In the data rows, 128 means zero.
Here are some points:
[152, 122, 119, 127, 112, 195, 104, 144, 107, 108, 148, 135, 73, 116,
 93, 126, 96, 151, 97, 137]
[121, 140, 129, 75, 160, 82, 138, 94, 183, 178, 70, 136, 150, 118,
 129, 122, 157, 82, 167, 83]
[157, 147, 172, 121, 193, 173, 87, 108, 215, 128, 66, 184, 140, 34,
 153, 131, 132, 21, 113, 111]
[85, 146, 152, 187, 73, 242, 137, 160, 86, 91, 134, 143, 102, 146,
 46, 87, 68, 187, 97, 188]
[103, 154, 102, 94, 102, 138, 111, 105, 98, 170, 144, 152, 124, 164,
 66, 97, 121, 149, 116, 148]
[91, 119, 166, 89, 156, 35, 116, 108, 162, 146, 146, 111, 146, 107,
 148, 117, 146, 110, 154, 111]
[120, 130, 73, 105, 99, 97, 115, 159, 75, 104, 179, 86, 117, 227,
 98, 152, 92, 176, 152, 96]
[118, 97, 135, 149, 135, 136, 175, 188, 34, 67, 208, 112, 98, 168,
 85, 128, 97, 216, 112, 202]
[154, 75, 97, 130, 90, 167, 138, 172, 59, 105, 196, 96, 126, 188,
 68, 106, 91, 233, 95, 169]
[115, 116, 81, 81, 185, 44, 123, 107, 89, 177, 149, 181, 182, 161,
 166, 147, 167, 67, 176, 104]
[131, 154, 204, 156, 134, 255, 106, 19, 223, 128, 21, 223, 139, 1,
 55, 15, 34, 74, 87, 196]
[90, 123, 105, 84, 116, 30, 155, 143, 114, 139, 173, 126, 116, 133,
 148, 119, 187, 134, 108, 150]
[162, 110, 125, 114, 103, 146, 172, 171, 139, 111, 139, 112, 115, 155,
 89, 119, 120, 168, 133, 129]
[141, 104, 134, 99, 126, 118, 141, 97, 128, 165, 116, 142, 146, 120,
 130, 120, 137, 115, 123, 101]
[88, 147, 101, 101, 149, 48, 92, 143, 81, 126, 161, 114, 129, 145,
 144, 190, 178, 132, 133, 117]
[129, 128, 160, 105, 137, 122, 133, 129, 159, 124, 135, 124, 144, 98,
 118, 104, 107, 131, 130, 135]
[114, 121, 93, 100, 166, 99, 100, 203, 59, 73, 187, 89, 145, 155,
 117, 181, 132, 166, 112, 145]
[106, 157, 163, 125, 169, 56, 111, 117, 176, 152, 83, 127, 161, 90,
 199, 170, 168, 56, 157, 72]
[143, 122, 90, 109, 95, 172, 157, 181, 81, 96, 211, 96, 76, 171,
 102, 106, 120, 215, 97, 187]
[92, 130, 157, 116, 166, 78, 102, 126, 123, 168, 125, 152, 171, 78,
 167, 166, 156, 54, 164, 82]
[108, 138, 167, 185, 94, 161, 155, 168, 162, 123, 113, 131, 122, 95,
 116, 129, 133, 137, 119, 175]
[83, 174, 167, 127, 139, 18, 146, 114, 216, 179, 59, 160, 173, 71,
 194, 170, 195, 18, 170, 97]
[57, 138, 137, 125, 147, 0, 99, 150, 108, 140, 130, 91, 186, 146,
 211, 207, 199, 109, 157, 107]
[177, 121, 134, 149, 148, 229, 121, 47, 162, 133, 82, 141, 105, 123,
 114, 106, 63, 116, 114, 137]
[179, 86, 75, 170, 59, 202, 155, 184, 28, 86, 185, 66, 74, 222,
 118, 142, 76, 255, 123, 146]
[154, 71, 141, 116, 170, 120, 135, 96, 136, 125, 80, 111, 114, 114,
 146, 152, 137, 156, 142, 105]
[90, 141, 93, 47, 137, 0, 135, 126, 131, 160, 124, 128, 144, 119,
 189, 153, 217, 85, 140, 110]
[119, 70, 115, 69, 175, 47, 140, 117, 92, 133, 102, 98, 147, 146,
 170, 190, 154, 142, 180, 84]
[155, 161, 194, 174, 91, 233, 130, 63, 255, 190, 42, 165, 154, 75,
 106, 56, 97, 73, 142, 105]
[179, 146, 172, 196, 106, 255, 130, 134, 200, 117, 63, 134, 81, 103,
 65, 99, 88, 147, 76, 153]
[115, 103, 100, 90, 139, 74, 104, 167, 66, 111, 176, 96, 109, 155,
 142, 180, 144, 140, 123, 76]
[173, 99, 117, 149, 106, 165, 139, 139, 125, 101, 149, 101, 102, 113,
 114, 162, 89, 168, 105, 159]
[104, 138, 99, 96, 111, 60, 138, 119, 117, 120, 143, 108, 127, 157,
 143, 122, 155, 141, 105, 129]
[120, 118, 118, 157, 61, 226, 138, 107, 87, 133, 153, 135, 55, 118,
 86, 100, 45, 185, 125, 114]
[151, 109, 115, 79, 153, 0, 84, 97, 176, 163, 85, 78, 163, 121,
 203, 211, 187, 80, 180, 26]
[170, 166, 156, 196, 122, 255, 155, 42, 223, 163, 96, 175, 95, 65,
 92, 10, 112, 101, 84, 171]
[87, 109, 109, 37, 152, 0, 124, 88, 145, 209, 112, 149, 204, 109,
 207, 157, 220, 50, 181, 57]
[199, 113, 108, 177, 129, 217, 98, 102, 141, 127, 132, 132, 119, 164,
 96, 104, 56, 147, 107, 131]
[208, 67, 196, 159, 116, 255, 129, 163, 143, 64, 155, 119, 58, 170,
 12, 63, 0, 213, 76, 222]
[192, 116, 148, 177, 102, 255, 113, 150, 145, 77, 130, 145, 42, 103,
 50, 65, 60, 182, 60, 174]
[130, 85, 66, 113, 105, 42, 154, 147, 59, 144, 168, 84, 112, 209,
 192, 175, 142, 192, 169, 82]
[94, 159, 165, 178, 101, 205, 123, 113, 143, 129, 115, 182, 127, 96,
 80, 77, 87, 115, 117, 164]
[103, 131, 138, 124, 129, 128, 137, 111, 130, 126, 98, 153, 144, 106,
 137, 114, 121, 104, 145, 131]
[78, 114, 106, 96, 161, 37, 133, 154, 48, 101, 156, 112, 146, 174,
 136, 171, 146, 124, 162, 131]
[93, 176, 148, 147, 109, 144, 158, 131, 148, 118, 73, 176, 124, 101,
 145, 110, 153, 81, 115, 165]
[107, 111, 107, 104, 176, 13, 84, 63, 114, 211, 133, 134, 200, 101,
 200, 181, 183, 31, 151, 76]
[148, 99, 83, 121, 87, 101, 143, 126, 100, 151, 78, 102, 131, 157,
 180, 181, 140, 151, 174, 82]
[116, 146, 187, 219, 139, 235, 128, 140, 153, 84, 111, 126, 106, 92,
 84, 81, 94, 166, 101, 140]
[105, 133, 155, 144, 134, 149, 109, 148, 104, 111, 140, 140, 138, 110,
 120, 124, 117, 114, 113, 145]
[106, 141, 174, 201, 137, 182, 114, 165, 130, 103, 109, 138, 131, 112,
 109, 132, 93, 146, 95, 130]
Then 10 other points, each followed by its number:
[106, 146, 158, 132, 159, 136, 99, 108, 151, 154, 116, 164, 168, 58,
 140, 131, 127, 56, 132, 107] 0
[204, 131, 158, 177, 98, 225, 108, 91, 234, 93, 72, 153, 105, 113,
 105, 106, 76, 110, 91, 159] 1
[168, 120, 98, 187, 46, 255, 134, 227, 55, 49, 243, 58, 54, 191,
 85, 74, 63, 255, 77, 176] 2
[156, 108, 196, 94, 152, 161, 128, 91, 212, 142, 91, 153, 127, 114,
 109, 82, 86, 79, 114, 161] 3
[149, 119, 131, 165, 134, 175, 151, 64, 106, 126, 104, 138, 108, 60,
 150, 101, 141, 124, 143, 129] 4
[135, 155, 151, 136, 100, 194, 108, 51, 203, 185, 51, 179, 125, 74,
 127, 88, 117, 71, 135, 113] 5
[73, 142, 144, 104, 107, 90, 124, 149, 114, 149, 174, 99, 163, 109,
 133, 112, 128, 133, 145, 146] 6
[123, 187, 170, 184, 123, 209, 117, 46, 238, 190, 31, 179, 101, 18,
 160, 87, 144, 53, 123, 107] 7
[106, 142, 115, 83, 114, 28, 111, 118, 163, 188, 109, 117, 156, 109,
 235, 164, 210, 37, 191, 38] 8
[120, 81, 110, 69, 179, 63, 170, 154, 92, 130, 235, 103, 148, 197,
 130, 106, 143, 178, 153, 120] 9
Which two of these numbered points are nearest to each point below, ignoring the 2 directions in which the first points spread most? Their numbers follow each, nearest first.
[147, 103, 100, 74, 182, 84, 169, 138, 108, 165, 188, 108, 143, 174,
 127, 112, 159, 159, 160, 106] > 9 3
[157, 143, 113, 163, 63, 202, 117, 138, 99, 122, 147, 126, 89, 175,
 85, 86, 70, 193, 99, 167] > 5 8
[125, 123, 79, 143, 81, 121, 131, 167, 55, 124, 213, 101, 86, 226,
 81, 134, 93, 223, 95, 148] > 5 7
[120, 114, 125, 145, 136, 162, 137, 154, 87, 87, 163, 139, 131, 156,
 101, 136, 90, 131, 133, 151] > 0 6
[119, 112, 133, 64, 190, 90, 159, 98, 133, 177, 145, 144, 159, 136,
 154, 88, 161, 83, 162, 82] > 9 3
[184, 107, 221, 131, 152, 236, 114, 56, 248, 146, 39, 157, 126, 65,
 97, 61, 69, 100, 102, 183] > 3 1
[25, 135, 129, 71, 124, 0, 145, 150, 82, 154, 189, 93, 174, 128,
 145, 138, 160, 129, 157, 125] > 6 0
[138, 93, 81, 161, 64, 189, 139, 255, 3, 56, 255, 27, 77, 238,
 107, 117, 109, 255, 99, 158] > 2 8
[152, 76, 128, 124, 159, 145, 140, 104, 85, 101, 97, 95, 109, 118,
 132, 147, 126, 191, 127, 142] > 4 5
[37, 134, 112, 125, 85, 82, 139, 189, 0, 113, 197, 105, 135, 195,
 84, 139, 119, 191, 123, 168] > 6 0
[122, 104, 125, 98, 87, 100, 142, 181, 70, 122, 255, 107, 128, 188,
 109, 120, 116, 171, 134, 164] > 6 9
[140, 129, 159, 162, 163, 232, 99, 146, 142, 64, 122, 155, 116, 67,
 93, 118, 105, 124, 75, 175] > 0 2
[114, 174, 131, 188, 108, 183, 109, 114, 139, 160, 126, 149, 66, 85,
 151, 95, 129, 120, 87, 126] > 7 2
[166, 160, 125, 133, 113, 108, 153, 111, 231, 181, 41, 176, 129, 75,
 182, 153, 185, 7, 162, 88] > 8 1
[101, 119, 128, 56, 144, 46, 136, 65, 161, 208, 98, 155, 172, 105,
 160, 131, 190, 45, 155, 69] > 5 3
[140, 115, 88, 87, 134, 0, 127, 137, 153, 139, 117, 109, 179, 167,
 183, 221, 164, 76, 156, 92] > 1 3
[223, 126, 130, 165, 87, 255, 114, 109, 190, 76, 84, 134, 110, 144,
 66, 114, 51, 164, 89, 183] > 1 5
[152, 132, 109, 96, 67, 114, 118, 151, 150, 161, 182, 144, 116, 150,
 133, 116, 127, 111, 136, 102] > 8 5
[93, 138, 78, 81, 97, 21, 134, 174, 59, 112, 212, 75, 138, 186,
 200, 159, 187, 160, 150, 95] > 2 8
[84, 129, 141, 53, 146, 73, 104, 100, 121, 135, 96, 147, 198, 77,
 176, 154, 155, 43, 140, 67] > 0 5
[146, 134, 112, 168, 66, 228, 128, 168, 69, 118, 183, 105, 71, 193,
 54, 110, 56, 240, 98, 170] > 5 7
[170, 139, 134, 185, 63, 255, 128, 164, 110, 41, 196, 91, 42, 153,
 79, 44, 62, 237, 63, 180] > 2 8
[74, 84, 81, 109, 143, 0, 135, 122, 7, 159, 167, 101, 149, 132,
 232, 199, 221, 95, 196, 58] > 4 7
[143, 151, 123, 65, 116, 62, 117, 90, 232, 196, 46, 174, 136, 49,
 202, 147, 205, 11, 166, 50] > 8 5
[154, 85, 124, 116, 147, 65, 86, 138, 142, 114, 124, 57, 142, 143,
 158, 193, 123, 158, 147, 77] > 1 3
[132, 164, 194, 161, 148, 216, 97, 73, 197, 134, 42, 195, 149, 7,
 133, 100, 95, 34, 98, 121] > 0 4
[132, 138, 113, 169, 71, 255, 156, 54, 136, 140, 120, 151, 61, 101,
 78, 67, 48, 177, 107, 148] > 5 7
[30, 165, 138, 115, 97, 56, 143, 160, 73, 138, 165, 147, 169, 152,
 119, 138, 133, 104, 143, 132] > 6 0
[122, 123, 147, 44, 208, 38, 166, 74, 213, 204, 103, 166, 198, 111,
 189, 103, 195, 26, 186, 47] > 9 3
[189, 108, 148, 126, 141, 247, 159, 139, 141, 130, 151, 148, 104, 141,
 69, 32, 100, 179, 109, 148] > 9 3
[151, 127, 144, 83, 183, 123, 144, 89, 175, 161, 124, 133, 143, 122,
 139, 73, 136, 108, 151, 87] > 9 3
[191, 132, 124, 143, 104, 152, 109, 112, 210, 126, 66, 150, 153, 110,
 125, 153, 102, 91, 121, 115] > 1 5
[56, 179, 108, 120, 143, 0, 111, 91, 134, 200, 96, 139, 134, 83,
 220, 155, 211, 33, 136, 94] > 7 2
[92, 94, 50, 95, 161, 29, 142, 188, 0, 119, 255, 110, 150, 255,
 125, 160, 158, 201, 148, 151] > 9 0
[157, 125, 171, 152, 164, 233, 99, 144, 159, 71, 110, 149, 118, 74,
 89, 108, 100, 117, 90, 142] > 0 2
[63, 138, 80, 70, 89, 0, 123, 181, 63, 153, 181, 98, 176, 192,
 142, 180, 145, 129, 159, 105] > 6 0
[119, 122, 128, 104, 159, 118, 106, 143, 128, 106, 145, 116, 138, 113,
 116, 139, 131, 111, 146, 96] > 0 2
[145, 155, 136, 141, 142, 174, 92, 26, 180, 156, 61, 167, 148, 62,
 135, 95, 111, 42, 125, 118] > 5 0
[84, 91, 127, 24, 179, 0, 119, 150, 100, 176, 174, 87, 197, 201,
 183, 216, 171, 64, 176, 85] > 3 0
[112, 126, 132, 143, 137, 163, 151, 144, 73, 81, 146, 134, 121, 150,
 92, 127, 94, 152, 121, 174] > 0 6
[140, 144, 119, 146, 79, 183, 133, 147, 117, 94, 175, 108, 85, 136,
 152, 76, 139, 175, 122, 146] > 2 8
[118, 126, 68, 120, 170, 100, 136, 132, 58, 142, 215, 139, 146, 193,
 109, 120, 124, 169, 144, 134] > 9 0
[202, 112, 137, 143, 153, 198, 124, 106, 155, 87, 73, 139, 92, 110,
 98, 147, 86, 138, 107, 148] > 1 3
[194, 154, 144, 136, 79, 239, 102, 110, 224, 134, 93, 152, 103, 102,
 96, 83, 81, 96, 107, 126] > 8 1
[198, 110, 134, 152, 102, 157, 94, 124, 180, 102, 85, 132, 137, 142,
 106, 151, 103, 118, 117, 130] > 1 5
[138, 56, 123, 129, 161, 145, 139, 133, 81, 85, 116, 101, 113, 154,
 114, 147, 126, 215, 137, 141] > 4 3
[69, 148, 96, 155, 110, 69, 121, 189, 29, 148, 210, 95, 92, 168,
 153, 149, 161, 195, 119, 136] > 7 6
